Here are some numbered points:
[ 0.199  1.980  0.625 -0.472  0.312  0.316  0.184 -1.208] 0
[-3.776  0.448  0.323  1.203 -1.667  2.191  1.412  4.215] 1
[ 0.282  0.443  1.646 -0.160 -2.035  0.625  1.428  0.296] 2
[-0.173  0.129  0.443 -0.335  0.521  0.214  0.279 -0.465] 3
[ 0.897  1.008  0.559  0.026  0.454  0.734  0.015 -0.555] 4
[-0.565 -0.893  0.364  0.481 -0.613 -0.355 -1.223  0.603] 5
[-4.419  0.038 -1.449  1.114  0.213  1.754 -1.441  1.936] 6
[-0.669 -0.380 -0.288  0.778 -0.991  0.586  0.415 -1.008] 7
[ 1.413  1.062  1.131 -1.524 -0.316 -0.078 -1.038 -0.769] 8
[ 0.673 -0.811 -0.040  0.146  1.142 -0.833 -2.148 -0.246] 9
[ 1.039 -0.784 -0.541  0.414  0.722  0.675  1.372 -2.019] 10
[-3.535 -2.175  2.129  0.171 -0.006 -0.736 -0.783  1.906] 11
[ 0.396 -0.605  0.035 -0.384  0.180 -0.321 -0.562  0.518] 12
[ 0.944 -0.178  0.091  0.445 -0.088 -0.523  0.343  1.322] 13
[-0.505 -0.295  0.317  0.507 -0.602 -0.210 -0.850  0.837] 14
[-0.324 -0.609 -0.341 -1.036  0.590 -1.417 -1.451  0.584] 15
[ 0.688 -0.380 -0.346 -0.855  0.201 -0.210  0.906 -0.266] 16
[ 0.649 -1.522 -0.863  0.500 -0.666 -1.040  0.338 -0.994] 17
New points follow, each followed by the numbers of its five nearest points above by angle, seen from the average point of the numbered points, nearest first.
[-2.419 -0.243  0.305  0.205  0.026 -0.976  0.888 -0.058] 11 6 1 7 3
[ 0.655  0.584  0.018 -0.791  0.236  0.157 -0.527 -0.011] 8 4 0 12 16
[-0.320  0.096 -0.115 -0.108 -0.060  0.178  0.149  0.142] 16 0 3 10 4
[-1.034 -1.032  0.166  1.581 -0.462  1.411  1.155  1.473] 1 6 11 7 2
[-1.287  0.536 -1.547  0.555 -1.050  0.872 -0.112  0.421] 6 1 7 14 0
[-0.363  0.092 -0.950  0.533 -0.917  1.374  0.087  1.273] 1 6 7 14 13
[-0.408  0.703  1.010  1.059 -1.256  0.632  0.412 -0.472] 2 7 0 4 1
[ 0.565 -0.428 -0.196  0.050 -0.581 -0.487 -0.579 -0.844] 17 9 10 8 16
[-0.793 -0.384 -0.102  1.121  0.120 -0.862  0.505  0.110] 17 7 10 13 11
